In the rows, 128 means zero.
One turn sends every row of this set to another row. A few are shown first. Where does it send the rows asked after them?
zafo: [112 118 129 120 105 116 179 123 104 110  98  98 131 154 133 127 120 116
 154 152 116 128 142 152 127 112 141 124 159 168 163 131 140]
Poda: [110 112 101 111 132 141 148 125 101 118 138 148 115 146 137 118 131 124
 153 130 117 143 133 121 121 147 163 108 163 133 152 144 114]
fomur: [100  85 117 128 135 133 132 160 112 112 151 140 149 119 148 132 150  98
 131 152 118 148 150 153 149 122 133 120 118 119 141 111 112]
Funo: [137 127 157 136 125 136 143 120 107 150 150 118 134 101  85 148 122 100
 141 112 124 138 156 135 166 107 117 136 139 131 134 101 145]
Kud: [147 161 128 151 100 138 156 136 127 119 135 150 137 122  96 139  99 106
 161 104 110 138 119 139 139 138 136 154  95 142 167 116 119]
fek: [153 150 126 152  98 127 145 122 128 114 122 154 139 109 109 138  91  93
 161 104 122 134 118 147 122 147 133 139 109 154 160 124 122]
luta: [159 142 118 142 107 123 136 134 116  99 136 132  77 150 102 122 131  96
 132 157 144 136 142 123 132 113 133 150  99 120 125 106 155]
sab: [103  75 115 128 131 130 135 175 116 121 143 151 142 113 134 119 146 100
 132 153 129 140 148 151 138 120 127 109 117 118 146 125 119]
dulut: [100  80 102 132 134 129 127 166 109 113 146 143 145 113 141 119 141 100
 137 152 122 138 151 149 135 119 133 111 105 132 148 123 127]
sagen: [143 157 130 157 103 121 148 141 136 120 128 148 133 107 114 136  93 103
 162 103 114 144 106 139 118 132 140 150 101 157 149 120 123]
mef: [155 121 122 108 100 162 138 143 117 127 144 127 127 143 114 107 110  85
 121 115 156 149 101 129 162 137 118 159 116 164 143 126 146]
Pokib: [135 168 133 126 141 135 162 127 129  99 151 134 133 128 115 117 116 131
  94 123 109 128 112 142 139 130 138 131 136  97 115 111 150]
lis: [148 129 127 122 101 170 139 139 121 112 136 126 127 144 118 112 110  87
 111 123 162 163 102 118 150 132 123 162 121 161 132 126 138]
Pob: [155 122 124 113 114 161 145 143 107 123 145 137 127 139 118 105 111  76
 116 140 158 165  99 146 150 141 131 154 126 172 123 124 137]
Lali: [139 171 143 123 127 144 156 145 128  92 158 135 127 126 104 114 117 130
  93 115 122 124 122 124 133 133 126 123 115 110 128 106 149]
sep: [166 133 132 140 115 108 144 134 122  95 112 128  84 148 109 125 132  98
 138 154 146 132 128 125 127 102 138 128  99 127 120 108 155]
lat: [101 112 126 130  99 111 172 123 128 116 109 100 130 167 129 132 116 115
 150 153 112 129 146 152 143 114 136 116 155 165 155 134 136]
ras: [128 128 100 137 129  95 127 173 124 153 120 130 154 131 109 119 145 120
 121 144 123  96 138 160 107 156 137 129 130 145 135 126 129]
didu: [126 132 100 140 137 104 123 166 135 164 133 127 144 130 116 120 149 108
 133 133 121  90 133 156 106 143 139 137 126 141 145 120 116]
fonek: [168 141 105 127 106 124 145 133 124  92 119 141  93 149 101 126 135  92
 140 157 151 128 138 125 140 119 139 144  98 128 125 102 158]
Fug: [123 128 109 138 141 106 130 179 121 159 123 126 152 123 117 127 158 123
 126 148 118 100 117 158 104 142 141 139 126 140 143 118 131]
Nakor: [138 126 161 134 124 126 136 131 105 137 144 116 133  96  94 153 131 112
 143 110 124 154 155 121 159 110 124 136 129 143 119  92 144]
gevib: [144 134 143 145 119 139 140 122 115 133 151 110 138 108  90 142 133 119
 141 113 122 140 164 118 174 124 120 148 129 129 124  98 153]
nin: [140 168 136 115 133 142 172 144 144  91 159 129 123 133 106 112 123 124
  99 123 123 138 126 135 138 142 126 134 125 106 126 106 157]
Rer: [130  96 126 133 103 133 180 147 128 149 103 118 143 123 113 113 138 150
 112 151 137 111 113 169 139 124 145 131 150 156 143  88 135]
Vegob: [102  87 110 133 140 127 125 172 112 111 145 143 145 110 147 123 160 109
 141 156 119 139 138 143 131 122 129 115 118 131 139 121 127]
Reg: [133 104 136 131 102 135 178 149 117 154  98 116 145 121 117 117 139 146
 122 147 133 103 105 163 131 119 140 133 156 155 152 101 137]
Dup: [130 105 132 127 101 137 187 145 119 154 106 134 145 129 105 113 139 150
 117 154 132 117 113 164 139 131 146 127 157 157 139  96 122]
biv: [125 126  99 130 140 107 129 174 123 156 125 131 149 133 105 122 155 121
 119 141 129 103 126 158 100 156 144 128 120 145 143 113 129]
gade: [135 168 142 115 139 129 164 143 117  94 155 128 126 123 118 109 108 132
 102 112 116 138 114 135 125 130 131 124 133 113 112 110 159]
Rig: [116 120 106 118 131 145 160 116 106 106 145 140 114 148 145 106 134 127
 159 128 124 135 135 125 117 154 154 100 166 137 146 120 115]
Zaki: [135 104 125 124  92 150 180 140 114 157 102 134 152 123 124 116 136 138
 111 148 139 105 109 169 131 129 137 133 144 146 140  97 126]
Faneg: [129 135 152 136 116 125 137 123 106 136 144 115 138 101  84 140 121 108
 130 114 130 142 152 116 168 124 117 156 124 136 128  86 152]
solin: [165 135 118 146 117 117 136 130 135  96 128 132  86 158 106 130 145  94
 137 160 147 128 130 138 136 113 128 123 109 131 113 103 153]
Kivig: [116 119 135 119 106 110 179 119 121 120 107  92 128 165 129 124 118  98
 143 163 120 120 155 157 135 122 142 124 145 167 159 125 137]
dom: [146 164 130 150  89 137 150 142 134 115 136 145 119 115  99 145  91 103
 158 106 124 136 119 136 131 139 144 151 109 158 162 105 127]
Tamum: [104 125 119 128 108 119 178 120 119 117 106  93 134 167 124 133 118 120
 145 147 112 128 151 155 128 111 147 122 154 166 157 128 139]
Sufe: [112 107 115 107 137 139 154 131 100 102 142 139 111 139 147 111 143 123
 159 135 117 151 133 125 111 140 150 107 161 148 159 134 119]
tose: [110  99 112 112 133 148 155 117 104 116 141 141 111 143 138 111 135 130
 150 125 117 152 135 124 116 141 155 107 156 139 164 134 113]
Gegik: [155 121 131 116 108 163 141 151 102 136 138 124 123 141 124 116 112  91
 115 126 158 163  91 133 143 125 130 153 120 168 119 129 146]

zafo moves to Sufe
solin moves to Pokib
Faneg moves to dom
Now find these:
mef moves to fonek
didu moves to Zaki
Rer moves to Tamum
Gegik moves to sep
sab moves to ras

One turn sends every row of this set to another row. A few are shown first. Where does it send the rows asked after them?
dedo: [142 144 166 106 151 134 140 124 110 116 144 166  80 117 120 187  77 118
  72 109 131 124 113 110 150 184]
feko: [164 138 183 100 147 127 158 134 106 110 170 129 148 138 107 156 120 135
 123 129 120 100  86 149  95 145]
tagal: [164 140 166 110 138 126 167 126 124 110 176 136 151 148  99 154 124 149
 125 118 107  86 110 134 106 131]
gudo: [150 153 148 125 123 126 152 115 116 131 148 161 109 129 114 169  73 133
  63 102 111 123 128 108 157 146]
rir: [125 165 162  80 178 131 155 138  95 117 128 138 129 147 101 147 116 146
 138 134 132 125 109 151 139 130]
lozep: [135 161 152  64 184 129 166 142  92 116 118 133 125 138  93 154 108 140
 125 132 132 110 118 142 144 143]
Tebig: [178 135 155  89 142 125 182 133 116 111 162 130 146 135  88 156 114 143
 107 119 108  68 118 120 112 144]
gub: [118 127 168 118 151 130 139 105 130 104 160 162 112 141 141 184 111 113
  81 100 147 133 112 125 164 139]
ziza: [128 126 162 110 159 154 124 128  90 116 122 147 112 130 128 170 122 162
  95 100 155  88 119 156  88 164]
Vum: [114 167 181 118 168 115 139 137 142 115 162 131 114 124  78 169 131 129
  85  81 147  87 126 114 109 118]
lom: [136 166 141  74 176 129 171 138 104 119 123 139 125 146  86 150 109 154
 128 127 121 100 136 128 151 135]
Piv: [114 168 197 115 173 116 130 145 134 115 162 131 107 121  86 173 128 122
  92  87 151  98 112 127  99 130]
roguk: [134 124 157 103 160 154 129 128  84 117 114 143 111 123 121 168 117 159
  87 100 154  83 121 151  89 166]
mitef: [151 144 178  97 153 132 144 124 125 107 144 155 105 129 135 201  88 107
  78 110 128 128 108 127 161 183]
gofiz: [137 122 139 102 155 153 143 123  94 119 114 144 116 127 115 166 118 164
  78  92 150  65 141 134 100 155]
Guzek: [144 145 152 113 140 131 145 120 106 126 143 167  82 116 110 172  71 125
  61 105 127 121 119 100 151 168]
sagub: [126 169 153  89 171 131 158 135 108 122 135 144 130 155  95 145 114 162
 140 127 121 114 128 137 146 121]
fekot: [124 126 164 118 157 156 122 124 101 115 130 152 115 138 130 169 126 168
 104  96 153  87 123 154  92 156]
talu: [177 134 170  80 152 126 173 138  98 110 154 122 144 125  94 159 111 126
 105 128 118  85  94 139 100 156]
Fuz: [125 132 178 108 159 133 135 114 127 101 155 164 100 135 141 195 105 109
  85 105 146 133 105 126 160 164]
tufo: [136 121 147  99 158 153 138 126  86 118 112 142 112 121 115 167 115 159
  78  97 153  73 129 141  96 163]
Situn: [135 137 177 103 159 134 135 122 120 105 149 166  85 124 132 194  91 113
  82 108 139 128 107 120 154 181]
dilud: [131 169 144  82 172 131 166 136 109 122 130 144 127 151  89 146 111 160
 135 126 118 105 135 130 150 127]
Desul: [123 125 155 120 153 156 127 120 108 113 132 152 120 143 128 168 131 173
 103  92 149  80 133 147  98 148]
fata: [171 138 158 103 138 125 175 128 124 111 171 136 149 144  92 155 119 150
 116 117 105  73 119 123 111 137]
Tisak: [118 127 154 125 139 127 145 100 125 113 160 162 113 140 132 172 105 118
  70  96 143 128 118 115 165 124]
rimab: [131 139 159 127 130 125 147 102 123 118 157 153 132 142 138 172 100 116
  67 101 131 137 112 129 163 123]
lazi: [127 168 179 103 170 117 144 146 121 122 147 125 103 106  69 169 114 119
  71  85 147  84 120 111 101 136]
Duf: [119 171 195 109 175 116 132 147 126 116 154 127 103 114  81 174 121 119
  86  89 153  98 109 126  98 141]
gar: [170 136 180  89 152 126 164 137  99 109 160 123 144 128 101 159 116 128
 113 131 121  96  87 146  95 154]
rel: [126 123 146 116 152 154 134 118 111 115 131 151 122 142 122 168 130 174
  97  89 146  71 144 138 106 146]
Bipi: [140 165 144  65 180 129 171 141  96 119 118 135 124 140  88 154 106 145
 126 129 126 102 129 133 149 142]
Dedi: [136 142 143 123 132 129 149 111 108 128 146 163  92 121 112 165  75 129
  57 100 128 121 126 100 155 143]
vodo: [158 154 156 113 133 129 151 122 117 126 143 161  98 122 115 181  68 127
  66 105 110 120 124 108 156 171]
nolur: [124 169 189 104 173 115 138 148 121 119 148 125 101 107  74 171 115 117
  77  90 151  93 112 120  96 142]
monum: [125 135 143 127 131 126 152 102 115 124 154 162 106 132 120 164  90 127
  59  96 135 124 125 106 162 124]
Vap: [110 169 188 118 170 115 134 139 141 114 165 131 111 126  84 171 131 126
  91  82 149  94 120 123 105 122]
Raku: [131 163 158  70 182 131 160 141  90 117 121 132 127 142  99 152 111 140
 130 135 136 120 111 149 140 138]
boli: [117 166 173 113 166 114 146 138 135 119 157 128 112 120  72 166 126 127
  75  78 145  81 131 109 111 118]
Tezuf: [179 136 161  80 149 126 181 135 105 110 154 124 143 126  88 159 110 133
 101 123 113  73 107 125 106 152]
lave: [139 146 150 131 121 125 151 106 118 127 155 156 122 136 124 166  87 128
  62 101 118 132 122 116 161 125]
keped: [124 167 157  88 173 130 155 136 100 120 134 141 130 154 100 144 114 154
 141 132 127 124 116 146 141 122]
fil: [159 151 168 100 145 131 147 127 122 117 140 158  97 124 123 195  75 117
  73 110 117 121 117 117 157 185]
magir: [139 136 178 101 151 131 142 116 129 105 150 151 120 136 146 198 103 102
  80 108 135 134 103 135 163 161]
Sivo: [131 136 170 113 141 128 144 107 126 108 155 153 130 142 145 187 107 107
  74 104 138 138 104 137 165 138]
Tifi: [132 121 138 109 152 152 141 119 103 117 122 148 120 135 117 165 126 171
  85  90 147  66 146 134 106 149]
beno: [162 140 179 109 142 127 161 130 117 109 178 134 150 145 106 154 124 144
 128 124 112  96  96 145 101 136]
roda: [124 166 172 107 167 114 149 142 127 121 149 126 107 111  69 167 117 122
  70  82 145  80 129 108 105 127]

lazi moves to Vum
rir moves to Bipi
Now find these:
lave moves to magir
Tifi moves to fekot
gub moves to dedo
talu moves to fata

One turn sends every row of this set to another row. A few are shown first. Where does it send the rows asked after them?
tuf: [161 138 109 151 135 142 102 137 124 139 146 110 104]
kofiz: [144 105 117 116 109 112 155 147 149 139 139 133 129]
mabek: [132 157 119 130 129 144 117 138 132 137 104 169 137]
mitum: [ 99 117 126 150 103 104 108 118 127 162 124 147 126]
Depos: [143 124 164 127 107 143 138 119 156 111  96 130 117]
Vipa: [107 125 126 154  92 110 115 113 132 169 119 145 117]
dituk: [152 120 165 129 115 142 141 115 150 118  95 128 113]
mim: [128 160 121 126 129 143 115 140 128 132 107 165 136]
Gete: [149 105 118 111 107 110 154 142 144 138 140 126 123]
Peka: [151 127 161 123 122 117  89 109 110 139 132 113 144]
san: [144 125 163 122 128 125  88 109 118 139 135 114 144]
Tuv: [150 104 119 112 110 107 148 150 147 134 141 130 125]
rom: [142  96 124 117 113 112 154 143 143 137 143 130 125]
mor: [132 162 121 133 135 142 113 138 130 133 110 165 140]
Mebu: [169 140 121 164 130 131 107 140 122 140 140 118  99]
nesuv: [129 164 119 133 129 146 117 135 129 130 112 165 138]
mili: [147 134 162 134  98 135 140 114 150 112 101 123 107]
Reme: [149 126 163 121 122 119  96 110 115 139 133 108 146]
Gabu: [155 131 160 138 116 146 134 112 144 112  98 118 103]
Kal: [155 130 158 142 100 145 141 122 156 115 102 122 107]
miva: [107 110 130 153  90 110 121 106 135 155 112 142 123]
Tud: [153 135 104 166 132 131 103 135 125 143 141 122  97]
zopi: [101 117 122 154  97 104 115 113 124 151 119 148 126]
mafuz: [164 133 118 153 135 140 109 147 118 133 146 111 105]
sol: [157 138 122 165 127 132 109 136 114 144 145 111  97]
Vom: [150 125 164 126 123 125  93 106 117 146 135 112 147]
Febuv: [149 122 161 120 122 122  91 114 111 145 132 111 147]
litat: [127 154 116 134 130 147 115 142 132 128 113 168 141]
nalo: [105 127 136 158  98 108 113 111 138 158 114 148 114]
par: [147 102 120 119 111 106 155 142 147 135 143 135 125]

miva moves to Tud
mor moves to Reme
Now find these:
tuf moves to dituk
nesuv moves to Vom
sol moves to Kal
Peka moves to Gete
mili moves to Vipa
mitum moves to mafuz
litat moves to san
Febuv moves to Tuv

